A hidden rule labels the rows of this table. It goes by one to three of the table's principal directions, not those with the most spread.
[ -9  35  14   9  13   2   1  15  11  19  21  55   0 -12  22  -3   7  35 -42  -6  -4  26  -1 -10 -24  22   1  -6  14   3  22 -13   3] 0
[ -4   8   3  12   7   3  -1  -5   1  -2   7  15  -6   5  -3  -4   5  22 -11   9  13  19  -8  -8  -8   3   4   9  14 -10   5  -5  -7] 4
[ -2 -31   2  -9  -4 -56  -6   2   4  -2  13 -44  46   0   0  54  12 -36 -17  23 -43 -14  -7  33  18 -41 -15  37   0  55  17  16  46] 1
[-45   3 -24 -14  -3  55   6 -13 -56 -32   3 -54 -51  -1 -13 -60  16 -34  54  -8 100 -36  28 -60  11  10  30 -79  51 -34 -55   6 -58] 3
[-25  -1   0  -3   7 -25   4  12 -11   0  18  -6  15 -19   7  25  11  -6 -32   8   0  -4  -6   7   2  -7  -7   7  21  30  15   6  26] 3
[ 39  -4  -9   6   4 -17   5  -9  25  -2 -30  19  18  20 -12  20 -10  17 -13   0 -51  -3 -24  22   2  -3 -24  30  -6 -26  15  23  22] 0
[ 10   2   6   3  12  -4   3   8   8   6   1  27   4  -1  20  14   0  21 -26   5 -28  18  -6   9 -18   3 -16   1  13  -4  24   3  13] 1
[ 66 -31  -1 -16 -36  14  -6 -11   9  -7 -44 -10 -11  18 -20 -13 -33  -8  72 -10 -28 -10   5  25   4  -4 -23   7 -73 -35 -17   9 -15] 4
[ 11 -13  11 -15 -37   3 -14   6 -26  -4  16 -11 -19 -15  -9 -12  -7  -1  42  23  37  16  17  -3 -11  -8  -7   7 -40  10 -13 -15 -20] 3
[-46  35 -23  13  48  -3  20   2   9  11 -15   6  21  -4   2   1  11 -22 -54 -48 -16 -44 -24  -8  30  25  28 -23  41   7   1  12  26] 1
[-76  60 -17  20  41  36  18 -10   1   0   8  12 -16  -5  -2 -46  25   0 -34 -48  68 -34   6 -60  25  37  60 -55  74 -18 -26  -3 -28] 6
[ 24 -12   5  -5 -17  11  -9  -9   6  -5  -8 -12  -9   8   2  -6  -9  -3  34  13  -1   5  21   1   0 -14   2   5 -20  -8 -10  -2 -16] 2
[-43  14 -12   7  19  -5   9   1 -11   0   6 -12   8  -7 -12  -4  13 -17 -22 -23  23 -25 -16 -11  19  12  19 -13  25  13  -8   2   7] 1
[  0  16   3   3  -6  19  -4 -14 -10 -13   0  13 -22   0  -9 -23   0  24  21   2  43   7   9 -23   2   3  15  -4   7 -28 -11   4 -26] 4
[ 30 -22  -7  -1   4   1   5   9  11   6 -12   0   4  18   9  11  -7  -3  -9  12 -50  11 -12  18 -25   2 -33  -2  -2  -9  12  -2   9] 1
[ 105  -43  -25   -4    2   18   12  -13   25   -9  -87   16   -5   55  -13    4  -40   15   34  -11 -106   -3  -40   47  -18   11  -65    4  -36  -88   11   36    9] 1
[-21  37 -14  27  40 -12  22 -19  24  -7 -26  45  18   9 -23   6   6  38 -51 -46  -5 -23 -45  -3  30  24  13  13  43 -38  14  32  23] 1
[ 27 -48  11 -14  -1 -21  -8   9   6  -3  15 -33  19  14  42  47   9 -19  -7  51 -64  23  19  27 -27 -44 -36   4  22  31  29   7  24] 1
[-17  25  -7  18  32  17  14  -2   3  -3  -6  39 -14  -1  11  -5   4  38 -41  -7  11  13 -13 -16 -11  21   4 -10  49 -31  15   6  -1] 5
[ 64 -38  31 -13 -54 -23 -28   0   9   6   5  -4   7   0  -7  19 -24   8  54  38 -27  39  13  39 -13 -33 -25  59 -95  23   8 -17   0] 6
[-47  26 -11   9  15 -15   2 -21 -10 -14   4 -23  14  -4 -26  -4  20 -17  -7 -19  45 -38  -8 -22  49  -7  45   6  32   9 -19  19   5] 6
[  6 -24  17 -11  -1 -15 -11   1  -8 -10  27 -21   9   4  35  29  18  -3  -2  43 -18  23  24   4 -18 -38 -13  -2  34  22  20  10  10] 1
[-26  31  -4  24  28  33   8 -15   4  -7   0  28 -23  10   0 -30  10  35 -17 -14  41  11  -5 -35  -1  22  30 -20  47 -39  -6  -4 -28] 6
[-47  35  -3  20  20  -5  12  -3   9   3  12  23   6 -13 -12  -5  12  19 -42 -25  37  -9 -13 -19  18  18  27   5  31   3   1  -3   4] 1
[-15 -13  10   8  30 -51  -4   6  19  11  24 -16  52   6  28  59  22 -18 -59  21 -64   7 -13  28   4 -32  -3  30  32  59  38   6  54] 6
[  3   8  -3  12  15  11  13 -16  14  -9 -26  24  -3  13 -15 -11  -5  25   0 -39   0 -13 -20   1  16  19   4  -8   9 -41   1  18  -3] 1
[-28  33  -1   6   1  12   4  -5   3   6  -3  13  -5 -12 -20 -29  -1  -1   6 -43  39 -25  -1 -18  27  25  34 -12 -15  -4 -21  -7 -15] 6
[  2  26   6   5  -4  19  -6 -11  -5  -8   1  27 -22  -4  -3 -23  -1  33  14   1  40  13  10 -23   0   6  19   0   3 -29  -6   2 -24] 6
[ 105  -65   34  -22  -66  -37  -45    9   -9    4   13  -14    5    7    9   44  -26   11   59  103  -59   79   11   55  -48  -60  -59   89 -104   30   27  -18   11] 1
[-11  27   1  23  29  32   8   2  27  15   5  37 -14  13  24 -20   5  28 -37  -7  -4  24   5 -23 -24  25  15 -22  34 -20   6 -24 -19] 2
[-34  48   8  46  69  -1  12  -9  19   9  -4  76  10   3  10   7  10  65 -79 -35  -8  26 -53  -3   6  31  31  17  48 -22  41   2  23] 2
[ 51 -18 -15  -8 -11 -28   0 -15   7 -11 -52  -6  21  12 -32  25 -24  -6  23  -8 -50 -28 -30  40  30 -14 -24  45 -44 -24   4  40  32] 3
[-28  26  -6  -6  11  30   0   0 -40  -9   3   3 -30 -16   4 -35   7  -2  16 -14  54 -10   7 -32   3  18  26 -42  21 -17 -16   3 -23] 3
[ -51    3  -33  -22    8   65    1   -7  -78  -26   -6  -77  -54   -4   -5  -70   14  -72   70  -18   92  -54   28  -60   19   14   45 -101   37  -21  -67    2  -58] 5
[ 12  23  -7  22  14   3   9 -20  35  -2 -26  37   5  17 -19  -4  -7  37 -19 -20  -8  -3 -19  -3  15  13   8  24   8 -40   3  13   0] 2
[-31  14  10  -8  -9   2 -13  14 -49   3  34  -3 -17 -29  -2 -19  11  -6  14   7  57  11   1 -18  -7   8  16 -13 -12  25  -8 -18 -13] 3
[  1  -6  -6  -9   8  -9   0 -10   9  -3 -14 -33  22  14   2   6   7 -40  12 -21 -30 -40   6   6  27 -12  10 -18   5   9 -10  21  12] 0
[-87  30  -8  -7  25   7 -10   9 -44   5  49 -61   0 -21  24 -20  41 -71 -13   7  59 -32  32 -50  19  -9  64 -53  56  64 -29 -18 -12] 6
[-96  63  -8  18  28  20   7  -2 -34  -3  36  11 -21 -30 -15 -44  30   6 -30 -31 112 -17  -3 -63  23  33  66 -35  56   7 -26 -15 -27] 1
[-13  -8  -6   9   5 -15  13   4  17   2  -1   1  12  -5  -7  21  -3   5 -32  -1  -9  -3 -10  11   4   1 -11  18  11  10  10  -1  18] 5
[-22  -5 -26  -3   7  13  -5 -17 -17 -11   0 -73  -1  27 -13 -22  20 -62  26  12  22 -35  10 -30  21 -16  31 -27  30   6 -43   1 -23] 5
[-57  50 -18  21  23  13  19 -21 -12 -14 -15  26 -11 -12 -49 -38   7  22 -11 -67  79 -41 -33 -34  47  42  44 -14  26 -39 -24  17 -14] 3
[-56   8   0  -8   4 -13   1  19 -25   8  36 -27  10 -27   6   1  21 -37 -19  -7  31 -19   7 -13   7   2  16 -24  17  53  -8 -13   8] 3
[ 54 -35   9 -12 -18   4  -1  15  16   6 -10  12  -7   5  27  21 -22  14   7  31 -55  32  15  30 -39 -10 -48   9 -25  -6  23  -6   7] 5
[-40 -23 -18 -24   4  30 -12  -5 -76 -26  12 -96 -29   0   6 -31  21 -78  61  19  60 -33  25 -35  14 -21  33 -64  31  16 -45   2 -31] 5
[-31   7  -3  11  25  -4   8   5   5   5  14   0   9   0  12   8  14  -2 -39  -4  -3   1  -7  -7  -1   5   9  -9  38  15  10  -5  10] 1
[ 13 -33   2  -1 -12 -14  -6  -4   5  -4   8 -34  11  18  -7  13   5 -17  13  23 -15   8  -2  11  -5 -22 -14  14  -6  15  -3  -5   1] 6
[ 10 -20  15   2   5 -26 -10  15  17  19  24  -8  27   6  28  35   8 -11 -29  31 -54  28   1  24 -22 -20 -15  21  -4  46  26 -18  25] 6
[  4 -29 -11 -21 -24 -14 -14 -10 -29 -17   1 -73   7   8 -18   2   8 -57  50  23  13 -29  13   0  21 -34   4   1 -13  21 -28  13  -4] 1
[ 10  28  19  10   0  18  -5  -6  12   3   5  52 -16  -1   7 -20  -2  50   1  -9  19  28   6 -14 -12  15  11  -1  -2 -28   8  -6 -21] 6
[-28  28  -4  16  30   1  15   7  14  13   1  34   8  -4   3  -3   6  16 -48 -32  -5  -5 -21  -5   1  29   8 -12  26  -3  12  -4  11] 1
[  8 -14  17 -12 -36  -5 -10  12  -5   1  31  -4  -9 -13   5   2   1   7  16  33  23  27  26  -2 -24 -13 -16   9 -18  20  -1 -19 -14] 1
[ 27  -2  -4  -5  -2 -18   3   1  17   5 -28  13  18  -2  -4  22 -18   0  -5 -12 -46 -15 -11  29  13  -2 -15  25 -29  -2  13  18  28] 5
[-10  18   4  -4 -20  -1   0  -6   7   0  -1   6   0 -14 -23 -17  -5   0  19 -28  34 -23  11  -9  25   8  18   2 -26   0 -19   1 -11] 4
[-22  36  -1  18  12  11  13  -1  10   5   1  51  -8  -8 -14 -19   2  43 -31 -31  31   4 -18 -18  -1  35   9  -5  17 -27   3  -3  -9] 7
[ 64 -21   4 -19 -41  48 -11  -5 -20 -14 -25  10 -53   8  -3 -40 -29  24  81  18  20  25  23  -5 -32   6 -27 -19 -48 -60 -19  -3 -49] 1
[-24  19  -2  16  24   1  11   1  11   7   1  22   6  -1  -1  -2   6  13 -34 -24   2  -2 -17  -5   5  19  11  -5  21  -2   7  -4   7] 1
[-23   7   2  -3  -9  -4  -3  -7  -2  -5  13 -20   3  -8  -8  -5   9 -14  10  -1  32 -15  17 -14  19 -10  21  -1   6  16 -15   0  -7] 6
[ 14 -18  -7 -27 -37  34 -15 -18 -38 -29  -1 -60 -35  13 -11 -42   5 -36  90  22  57 -20  44 -34   5 -21  11 -42  -1 -25 -50  10 -53] 0
[-50  38  -2   7  14  20   1  -1 -19   2  19   3 -14 -15  -2 -34  15  -6  -5 -22  60 -13   7 -38  13  20  43 -31  23   5 -20 -13 -22] 4
[ 44   4   8   0 -10  75 -11  -7  -7  -8  -4  30 -65  23  29 -54 -10  45  47  33  28  54  38 -39 -56  12  -3 -42  11 -70 -13 -20 -70] 2
[ -8  12   8   1 -14   6  -8   3  -5   5  18   6 -11 -11  -3 -15   1   7   8  10  33  14  12 -15  -6   3  13   6 -15   9  -9 -20 -17] 4
[ 28 -16  -1  -7 -13 -38 -16  11  26  26   4 -35  42  10   6  33  -4 -51  -6  29 -70  -6   5  31   3 -30  -7  41 -46  59   3 -14  30] 2
[-21  22  -4  15  34  23  16  -3   5  -6  -7  36 -16  -3  19  -6   3  36 -36 -15  11   7  -4 -17  -7  20   8 -22  54 -32  15   9  -3] 5
[-19  25 -27   2  14  -7  10 -16  -8  -8 -37 -11  11  -3 -39 -11  -5 -25   6 -47  13 -60 -27  -3  54  14  27   2  -8 -15 -22  29  13] 1
[-13  22  -4  21  35   2  -1 -18  -8  -8  -8  17   1  14  -8  -6  12  21 -18 -10   9   5 -33 -11  13   6  25   7  30 -23   8  13   3] 4
[ 49 -43   9 -13 -22  20  -3  12   5  -5   3   1 -24  13  31   8 -12  18  19  47 -29  44  26  11 -54 -14 -49 -11   0 -19  14 -10 -16] 1
[ 10 -19  10 -14 -35 -34 -17   3   2  10   9 -37  25 -12 -16  19  -8 -39  29  11 -10 -12  12  25  22 -27   4  41 -66  53 -11 -10  15] 2
[ 37 -20  16 -10 -13  22  -8   2  -9  -8   0  15 -25   7  22  -6  -8  26  30  23  -7  36  15   3 -34  -5 -24 -13  -7 -26  11  -2 -19] 1
[ 126  -64  -10  -10  -24  -10    5  -10   39   -6  -87   14   10   40  -16   35  -56   18   43    3 -124    5  -32   78  -11  -11  -80   49  -82  -61   23   34   29] 5
[-10  13  -8  17  24  -2  -1 -12  22   8  -8 -10  17  19   0   2   7 -16 -19  -4 -20 -11  -7  -5  18  -5  29  12  13   8  -5  -4   6] 2
[ 19 -20   2  -3   5   4   2  20  -7   3  11  15 -11   0  31  18  -1  20 -24  40 -27  41   0   9 -48  -3 -39  -3  22  -3  27  -8   7] 3
Which label does each new row get?
[ 13  16  10  16  18 -20   2  13  59  35   2  37  35   8  26  28  -4   9 -59  -4 -75  15  -3  22 -11   4  -4  27  -8  28  30 -18  30] -> 2
[  97  -46   12    3  -14  -22   -6   -2   66   14  -31   18   30   42   18   47  -27   21   -3   34 -126   37   -5   59  -30  -27  -58   55  -45  -11   37    3   28] -> 2
[ 20 -14   5  -7 -27 -12 -14   1   2   5   4 -19   4  -3  -7   8 -10 -15  24  25  -5   8  12  12   1 -19  -3  31 -43  22  -7 -13  -1] -> 2
[  87  -42   44   -7  -45   -4  -30    6   33   22   -7   20    1    7   17   16  -40   20   55   28  -64   59   19   53  -28  -22  -26   55 -120   17   21  -36   -3] -> 2
[-29  53 -26  23  27  22  19 -32   4 -18 -39  31 -12   7 -45 -38   0  28  -5 -61  53 -44 -29 -33  48  36  41 -10  32 -66 -24  32 -15] -> 4
[-10  28  16  24   8 -18   5  -7  26   6   3  55  13  -9 -17   9  -3  53 -34 -25  10  15 -25   7  14  15  12  39  -8  -7  20   0  13] -> 1
[-86  52   2   9  12  30  -5  15  -8  22  61 -14 -18 -27  25 -40  29 -27 -31   8  83   0  49 -67  -5  14  67 -42  46  52 -31 -53 -39] -> 2
[  98  -30    6   -6  -44   25   -3   -3   32    7  -56   36  -23   18  -20  -15  -56   33   63   -9  -49   22   -3   40  -21   15  -45   29 -106  -57   -3   -9  -19] -> 2
[-10  -8   3   7  11 -25   2   3  11   4  11  -4  23   2   5  27   9  -1 -31   9 -22   7 -12  14   1 -11  -6  20  13  24  17   0  24] -> 1
[-39   9 -14 -10   4  -3  -1  -6 -41 -11  -1 -41   1 -12 -25 -18  12 -46  26 -28  43 -47 -10 -14  38   4  30 -25   0  14 -29  13  -2] -> 3
[ -9   4  -4  -4  -7   4   6  -3  -7  -9  -4   0  -7  -8 -12  -8  -2   3   8 -12  25 -14   2  -7   9   6   1  -8   5 -11  -9   9  -6] -> 3
[ 55 -75  16 -29 -37  -8 -16   8 -13 -12   3 -50  -4   9  25  31 -12 -25  53  55 -44  26  29  37 -30 -46 -49   7 -34  19  10   0   3] -> 5
[ 32   3 -11   7  -7  24   5 -14  28  -4 -28  14 -15  21  -8 -15 -16  19  12   4  -8   3   9  -7  -5   5  -4   7  -2 -44 -11   3 -21] -> 2
[-31   8   4  -4   8   8  -4  11 -39  -2  26  -4 -15 -16  11 -12  15  -3  -3   7  38  10   1 -19 -12   6  10 -25  22  13   0  -8  -9] -> 3
[-44  19  -4  14  18 -25  22  11  28  12  12  22  26 -18  -4  22   8   9 -67 -29  -2 -16 -14   5  14  16   3  10  29  25  16  -2  29] -> 5
[ 11 -11   3  16   6 -27  12  -1  49   6  -2  19  27  10   2  39  -3  26 -48  11 -45  14  -9  23  -4 -11 -23  42  16   5  27   3  28] -> 2
[-28   1   7 -12 -19 -11  -9   4 -33  -8  31 -22  -4 -22  -9  -4  14 -13  17  12  52  -3  12 -14   6 -11  10  -3  -1  28 -12  -3  -7] -> 3
[  1  17  -6  -3  -9  29  -6 -20 -16 -18  -9  -7 -27   7 -15 -37   1   4  42  -2  51 -11  16 -33  12   1  24 -18   7 -36 -29  10 -37] -> 6
[ 24   7  10  20   9  -8  17   0  52  12 -21  67  12   5  -2  18 -18  59 -40 -28 -43  19 -24  27  -8  22 -24  29 -10 -28  32   3  19] -> 1
[-44  32 -11   7  15  51   1 -13 -31 -14  10  -8 -41   2  -5 -59  17  -1  21 -15  85  -9  14 -60   4  23  45 -56  46 -33 -37  -8 -53] -> 6
[ 20   2   0 -10 -19  31  -7  13 -24   0   5  14 -40 -11  13 -22 -11  18  20  35  26  31  20 -17 -38   8 -15 -12 -10 -20  -6 -17 -29] -> 5
[  7 -16   3  -1  14 -29   7   0  20  -3  -2  -1  29   8  17  41   8   1 -32   5 -51  -3  -6  23   2 -19 -22  11  30  10  28  25  35] -> 1
[ 78 -53  20 -30 -65 -10 -41   0 -36 -12   9 -38 -18   3   0  10 -19  -9  88  86  -5  48  27  23 -31 -52 -34  46 -80  12  -5  -9 -17] -> 1
[-68  27  -8  11  22 -24  15   4  -3   6  17  -5  24 -22 -18   6  19 -17 -45 -39  30 -36 -20 -10  35  15  29  -4  28  35  -4   1  22] -> 3
[ 100  -71   27  -17  -37  -42  -29    6   26    9   -5  -20   32   27   24   60  -21   -7   30   69 -114   50    6   69  -35  -57  -61   66  -74   31   36   -4   32] -> 6
[  9 -47  -4 -26 -37 -13  -5  25 -16   5  18 -55   0 -14   7  19  -6 -49  20  43 -11   1  26  17 -20 -24 -33   3 -29  48  -9 -20   5] -> 5
